Here are some numbered points:
{ 0.5, -0.2,  1.6, -0.4,  0.2, -0.8,  0.0,  0.1, -1.8, -0.5, -0.4, -1.6, -0.8, -0.2,  0.7,  0.6, -0.7,  0.7, -0.4, -1.0, -0.3,  1.1, -0.3, -1.4} 0
{ 0.3,  0.4, -0.1, -0.6, -1.1, -0.4,  0.8,  0.7,  0.1,  1.1,  0.5, -1.6,  0.6,  0.0,  0.3, -0.7,  0.4,  0.6, -0.9,  0.8,  0.7,  0.0, -0.2, -1.4} 1
{-1.5,  1.2,  0.6, -0.4, -1.1,  0.7,  2.4,  0.3,  0.5,  0.6,  1.4, -0.4,  3.0, -1.0, -1.0, -0.2,  0.6,  1.2, -0.1,  1.6, -1.3, -0.6,  0.5, -0.5} 2
{-0.2, -1.2, -0.4,  0.4,  1.4,  0.0, -0.9, -0.1, -0.8,  1.1, -0.1,  0.7, -2.0,  1.5,  1.5, -0.5,  0.1, -1.2, -0.7, -1.8, -0.1,  0.1, -0.2,  1.0} 3
{ 0.8, -0.4, -0.8, -0.2, -0.7,  1.3, -0.7, -0.1, -0.4,  0.0, -1.6,  0.9, -1.5,  2.0,  0.8,  0.2,  0.3, -0.9, -0.3,  0.3,  0.3, -1.4,  0.4,  1.2} 4
{-0.8, -1.6,  0.1,  0.1,  1.1, -1.3,  0.2, -1.8, -0.4, -0.8,  0.8,  0.2,  2.2, -1.3, -1.6,  1.2, -1.2, -0.1,  2.1, -1.2,  0.0,  2.1, -0.4,  0.6} 5
{-0.6,  0.4, -1.9,  0.6,  0.2,  0.0, -0.8, -0.6,  0.9, -1.1,  1.7,  0.8,  0.5, -0.2, -1.1, -0.6, -0.7, -0.3,  0.0, -0.4,  0.6,  1.9,  0.8, -0.3} 6
{ 0.9, -1.8,  0.0,  0.1,  3.1, -0.3, -1.9,  0.2, -0.6,  3.1, -0.5,  0.7, -1.3,  1.2,  1.6, -0.9,  0.5, -1.7, -1.6, -0.9, -0.9,  0.0,  0.1,  0.0} 7
{-1.8,  0.1,  1.5, -0.1, -0.2, -0.1,  0.1, -0.5,  0.3,  0.9,  0.3, -1.3, -0.5,  1.3,  1.1, -1.9,  0.8,  2.0,  0.9,  0.5,  1.0, -1.1, -0.1, -0.4} 8
{-1.2,  0.6,  0.2, -0.5, -1.1, -0.3,  1.0,  1.2,  0.4,  0.8, -0.8, -0.4,  0.3, -0.6,  0.1,  0.1, -0.9,  1.3,  1.4,  0.2,  0.5, -0.2, -0.4, -0.7} 9
Which five points above are nearest to each new point? Their numbers follow each, nearest first.
{-1.1,  1.2, -0.5, -0.7, -1.9,  0.2,  1.4,  0.3, -0.3, -0.2, -1.9,  1.8, -0.2, -0.3,  1.3, -0.8, -0.8,  0.9,  0.9,  0.3,  0.2, -0.5,  0.4,  0.9} ~ 9 4 1 8 2
{ 0.4,  0.2,  1.6, -0.8,  0.5, -0.8,  0.9, -0.3, -1.2,  0.9,  1.0, -2.5, -0.2, -0.1,  0.0,  0.3,  0.3,  0.1, -0.1, -1.1, -0.2,  0.3,  0.9,  0.0} ~ 0 1 9 8 3
{-0.5,  0.6,  1.0,  0.8, -0.7,  0.0,  0.9,  0.5,  0.3,  0.0, -0.5,  0.1, -0.5, -0.2,  0.6,  1.0,  0.9,  0.4,  0.4,  0.7,  0.4, -1.3,  0.2,  0.7} ~ 9 1 4 8 0
{ 0.9, -1.1,  0.6,  0.6, -1.7, -0.4,  0.9, -0.2,  0.1, -1.9, -2.0, -0.8, -0.6,  0.6, -0.1,  1.6,  0.1, -1.2,  1.2, -0.7,  0.0, -0.5,  0.4,  1.4} ~ 4 0 9 3 1
{-0.9,  1.1, -0.3,  0.0, -1.9, -0.5,  1.1,  1.3,  0.6, -0.5,  0.5,  0.0,  0.3, -0.1, -0.5, -0.3, -0.3,  1.0,  0.6,  0.7,  0.2, -0.6,  0.0, -0.2} ~ 9 1 2 8 6
{ 0.7, -0.4, -0.4, -0.2, -0.8,  1.2, -0.6, -0.2, -0.6,  0.0, -1.6,  0.7, -1.0,  1.6,  0.7,  0.2,  0.7, -0.9, -0.2,  0.2,  0.0, -1.6,  0.6,  1.4} ~ 4 3 1 9 8
{ 1.6, -1.0, -0.9, -0.2,  0.2, -0.3, -1.9,  0.0,  0.4,  0.4,  1.1, -1.2, -0.1,  1.4, -1.2, -1.9,  1.4, -1.1, -1.0,  0.9,  0.2, -0.3,  0.2, -1.1} ~ 1 6 4 3 7
{-0.8, -1.4, -0.2, -0.9,  1.0,  0.1, -0.4, -1.4, -0.1,  0.1,  0.3, -1.0,  0.9,  0.0, -1.3,  0.6,  0.4,  0.6,  1.6, -1.4, -0.6,  1.2,  0.9,  1.5} ~ 5 6 0 9 3
{-0.4, -0.4, -0.3, -1.3, -0.7,  0.8,  0.1, -0.4,  1.2,  0.2,  0.1, -2.6, -1.1, -0.6, -1.2, -0.6,  1.9,  1.9, -0.7,  0.3,  0.9,  0.1,  0.2, -0.4} ~ 1 8 9 0 6
{ 0.7, -0.4,  1.8, -0.5,  0.7, -1.1, -0.2, -0.2, -1.9, -0.5,  0.0, -1.5, -0.4, -0.3,  1.0,  0.7, -0.7,  0.5, -0.4, -1.3, -0.8,  1.3, -0.4, -1.4} ~ 0 1 9 3 5
{-0.6,  0.7, -1.9,  0.3,  0.5,  0.1, -0.8, -0.6,  0.6, -0.8,  2.2,  0.9,  0.7, -0.2, -1.2, -0.8, -0.9, -0.2,  0.1, -0.4,  0.7,  1.7,  0.4, -0.3} ~ 6 5 1 9 3
{-1.0,  1.1,  0.7, -0.7, -0.9,  0.6,  1.9,  0.2,  0.3,  0.7,  0.9,  0.1,  2.3, -1.0, -0.7, -0.3,  1.4,  1.3, -0.3,  1.7, -0.8, -0.9,  0.6, -0.6} ~ 2 1 9 8 6
{-0.2, -0.4,  0.0,  0.2, -0.5, -0.1,  0.3,  0.4,  0.3,  0.7, -0.5, -0.4,  1.2,  1.5,  1.5,  0.4, -1.7, -0.6,  1.4, -0.7,  0.3,  1.1,  1.0, -0.2} ~ 9 1 0 6 3
{-1.4,  1.4,  0.6, -0.2, -0.9,  0.4,  2.0,  0.5,  0.3,  0.6,  1.2, -0.1,  2.7, -1.0, -0.8, -0.7,  0.4,  1.3, -0.2,  2.1, -1.2, -0.8,  0.7, -0.6} ~ 2 1 9 8 6
{-0.1, -1.1, -0.3,  0.2,  1.5, -0.2, -0.8,  0.1, -0.5,  1.1,  0.5,  0.8, -2.0,  1.6,  1.7, -0.1,  0.1, -1.4, -0.7, -1.9, -0.2,  0.1, -0.1,  0.8} ~ 3 7 4 0 6
